In the data rows, zero lies at 4.5, halfway between 4 and 5.
Some points, one per row:
[0 7 7 3 4 2 4 2 2 3 4 5 3 4 5 6 3 4 5 4 7 6 5 3 4 1 3 0 3 2 2 2 8 5 4 4 3
 2 5 5 4 4 6 3 4 3 5 5]
[0 7 6 5 9 2 4 3 1 4 4 5 3 5 6 5 6 4 5 5 6 6 3 3 4 2 3 3 3 3 2 2 6 5 5 3 3
 2 4 5 3 4 5 3 6 3 5 5]
[3 7 7 2 4 3 5 3 3 3 3 5 4 4 5 7 5 5 5 5 7 7 5 3 4 3 3 2 3 3 3 4 9 6 5 5 4
 3 5 6 5 4 5 3 2 3 5 6]
[0 9 2 8 9 3 4 5 0 2 4 5 3 5 6 6 6 0 5 5 8 6 2 2 5 0 3 3 4 3 2 2 7 6 5 2 3
 1 5 5 3 5 7 3 6 4 5 7]
[0 9 5 7 9 3 5 2 0 7 4 5 3 4 6 6 7 2 4 5 8 7 2 2 3 0 3 4 5 2 2 4 7 6 6 1 3
 1 4 5 3 5 6 4 7 2 6 4]
[9 9 8 0 2 1 5 2 3 5 6 6 3 5 4 6 4 4 5 6 9 7 4 5 5 3 8 0 3 4 5 3 9 6 5 8 3
 2 6 4 4 4 9 4 2 4 9 7]
[5 9 8 0 2 9 3 4 2 9 3 6 5 7 5 5 6 6 5 5 8 6 2 3 6 1 3 3 2 4 4 4 8 7 5 6 7
 5 7 7 3 6 6 6 9 9 5 2]
[9 5 6 2 6 3 5 4 4 2 5 5 4 4 5 5 6 4 5 5 7 6 3 5 4 4 4 6 4 4 5 3 6 5 5 6 3
 3 5 5 4 4 7 4 3 5 9 6]
[0 6 6 5 9 0 6 3 0 3 4 5 3 3 6 5 7 4 5 5 8 7 4 3 2 1 3 4 3 2 3 1 7 6 5 3 3
 0 4 6 5 4 5 3 4 3 7 6]
[2 9 8 1 3 9 3 4 2 8 2 7 5 9 4 5 9 5 4 5 8 6 3 2 7 0 2 3 2 3 4 5 7 9 5 4 9
 6 7 8 4 7 7 8 9 9 5 1]
[2 6 6 3 5 4 5 4 4 4 4 5 5 4 5 7 5 4 5 4 6 6 6 3 4 3 5 3 3 4 3 4 8 6 4 5 5
 3 5 5 5 4 5 4 3 3 5 6]
[1 8 7 2 5 3 4 2 3 4 4 6 4 5 5 7 4 5 5 4 7 6 6 3 4 2 3 1 4 3 2 4 9 5 5 5 4
 3 5 5 4 4 5 3 4 3 5 6]
[2 6 4 6 8 4 5 4 3 5 5 5 4 5 5 5 5 4 5 5 6 5 4 4 4 3 4 6 6 4 4 5 5 5 5 4 4
 3 4 5 4 5 5 5 5 4 5 5]
[5 6 6 2 3 6 4 4 4 7 3 5 5 6 5 5 5 5 5 5 6 5 4 4 5 3 4 4 3 4 5 5 6 5 5 5 5
 5 5 6 4 5 5 5 6 7 5 3]
[2 6 6 3 5 3 5 4 4 4 4 5 4 4 5 7 5 4 5 5 6 6 6 3 4 3 3 3 3 3 3 4 8 5 4 5 4
 3 5 5 4 4 5 3 3 4 5 5]
[0 7 7 2 4 1 5 3 1 2 3 4 4 3 6 7 5 4 5 4 8 8 5 2 3 1 2 0 2 2 2 3 9 7 4 4 3
 1 4 6 4 3 5 2 1 2 6 6]
[8 5 6 3 6 3 5 4 4 2 4 5 4 4 5 5 5 4 5 4 6 5 3 4 4 4 3 5 4 4 4 3 6 5 5 6 3
 3 5 5 4 4 5 4 3 4 6 5]
[5 7 9 0 1 9 4 4 1 3 2 5 5 7 6 6 4 4 5 4 8 7 2 4 4 3 0 0 2 3 5 3 8 6 4 5 7
 4 6 8 3 3 6 5 7 9 6 7]
[6 5 6 3 4 4 5 4 4 3 4 5 4 4 5 6 5 4 5 4 6 6 4 4 4 4 2 4 4 4 3 4 7 5 4 6 4
 4 5 5 5 4 5 4 3 4 5 5]
[2 7 4 7 9 3 5 4 3 5 5 5 4 5 5 5 6 3 4 5 6 5 3 4 4 3 4 6 6 4 3 4 6 5 5 4 4
 3 4 5 4 5 5 4 5 4 5 6]
Here are 15 more points, each followed by its number:
[9 6 7 1 2 1 6 3 3 2 5 5 3 4 5 6 5 3 5 6 9 7 4 5 4 3 6 3 3 3 6 2 8 6 4 8 3
 2 5 5 4 3 8 3 1 5 9 7] 0
[7 7 8 1 4 5 5 4 5 2 3 5 5 4 5 7 5 4 5 4 7 7 5 3 4 3 1 3 3 4 3 5 9 6 5 7 4
 2 5 6 4 4 5 3 2 5 5 6] 1
[2 9 9 0 2 6 2 3 1 9 1 7 3 7 3 5 9 8 5 5 9 7 2 1 5 0 0 2 1 3 1 6 8 9 6 4 4
 2 7 7 2 8 6 3 5 2 5 0] 2
[2 5 6 4 4 3 5 3 3 4 4 4 4 4 5 5 5 5 5 5 6 6 5 3 4 3 4 2 4 3 3 3 7 6 4 4 4
 3 5 5 5 4 5 4 3 4 5 5] 3
[3 5 6 4 4 3 5 4 3 4 4 4 4 4 5 5 5 4 5 4 6 6 5 4 4 3 3 3 4 3 3 3 6 6 4 5 4
 3 4 5 4 4 4 4 4 4 5 5] 4
[8 7 6 2 7 2 5 3 3 2 5 6 3 5 5 6 5 3 5 6 7 5 3 5 5 4 5 5 4 4 5 2 6 5 5 6 2
 2 5 4 3 3 8 4 4 6 9 7] 5
[0 9 8 3 4 3 4 2 2 5 4 5 3 5 5 7 4 4 5 5 7 7 5 3 4 1 3 0 3 2 1 3 9 6 5 3 3
 2 5 5 4 5 6 3 4 2 5 6] 6
[9 7 7 0 2 2 5 2 4 0 6 6 3 5 4 7 4 3 5 7 8 6 3 5 6 3 7 0 4 3 5 2 9 6 4 8 2
 2 5 5 3 3 9 4 2 6 9 8] 7
[2 8 7 5 3 9 4 5 2 6 3 7 5 8 5 6 6 5 5 5 6 6 5 4 7 4 1 2 3 4 9 5 6 6 5 4 8
 6 6 8 4 5 7 7 9 9 6 4] 8
[4 6 6 4 5 4 4 4 4 4 4 5 4 5 4 6 4 5 5 5 6 5 5 4 5 3 5 3 4 4 4 5 7 5 5 5 4
 4 5 5 4 5 5 4 4 4 5 5] 9
[0 7 3 9 9 3 6 6 1 3 5 5 3 4 7 6 7 2 4 5 8 7 2 2 5 1 3 7 5 3 2 4 7 7 4 3 4
 1 5 6 5 5 6 4 4 4 5 7] 10
[1 6 3 7 3 6 4 5 3 3 4 4 4 6 4 5 5 3 4 4 6 5 3 3 6 3 3 1 4 4 3 3 6 5 4 4 5
 4 6 6 4 4 6 5 6 4 5 6] 11
[6 6 6 1 2 5 4 4 3 3 3 5 4 5 5 5 4 4 5 4 7 6 3 4 4 4 0 2 3 3 3 4 7 6 4 6 4
 3 5 6 4 3 4 4 3 5 5 6] 12
[0 7 6 9 9 3 7 5 2 9 4 8 4 4 6 5 9 4 4 6 5 7 5 3 7 3 0 2 1 3 9 6 5 6 4 3 6
 3 4 8 6 1 6 5 7 5 9 0] 13
[2 7 7 3 5 4 4 3 4 4 4 5 4 4 5 7 4 4 5 4 6 6 5 3 4 3 4 2 4 3 3 4 8 5 5 5 4
 4 5 5 4 4 5 4 4 3 4 5] 14
Which two of these numbered points are nearest to each point below, looking only along the 2 directions in which the first points spread most? Their numbers follow each, nearest first.
[1 7 7 3 4 1 6 2 1 3 3 4 3 3 7 7 5 4 5 5 7 8 5 3 3 1 2 0 2 2 1 2 9 7 4 5 4
 1 4 6 5 3 4 2 3 2 5 6] > 3 6
[0 8 4 9 9 1 8 4 0 3 6 4 3 3 8 6 9 1 5 6 9 8 1 2 2 0 2 9 7 2 3 5 7 8 4 2 3
 0 4 6 4 5 5 5 6 2 6 6] > 10 13
[3 8 8 3 2 9 5 6 1 8 2 8 7 9 6 6 8 5 5 6 9 8 5 3 7 2 0 2 1 3 9 5 8 7 5 5 9
 7 6 9 5 5 7 8 9 9 8 4] > 8 2
[0 8 7 9 9 2 7 4 0 9 3 6 3 0 8 4 9 4 4 6 7 7 0 0 6 0 0 1 0 2 2 7 6 9 5 2 4
 0 3 6 6 0 6 4 5 4 6 0] > 10 13
[1 6 5 5 8 3 5 4 3 4 4 4 4 4 5 5 5 4 5 5 6 5 4 4 4 3 4 4 4 4 4 4 5 5 5 4 4
 3 4 5 4 4 5 4 5 4 5 5] > 6 3
[0 8 8 2 6 5 6 3 3 3 4 7 6 5 5 9 5 5 5 5 9 9 8 3 5 2 6 1 2 2 7 3 9 7 4 5 4
 3 6 7 5 5 5 2 1 8 7 7] > 9 14
[5 8 6 1 3 8 3 4 3 8 3 5 5 6 5 5 6 5 4 5 7 6 3 3 5 2 3 3 3 4 4 5 7 6 5 5 6
 5 6 6 3 6 5 6 7 8 5 3] > 8 2
[4 6 6 3 4 6 5 5 3 5 4 5 5 6 5 5 7 5 4 5 6 5 4 3 5 3 4 4 3 4 4 5 6 7 4 4 7
 5 5 6 4 5 5 6 7 6 5 4] > 2 11
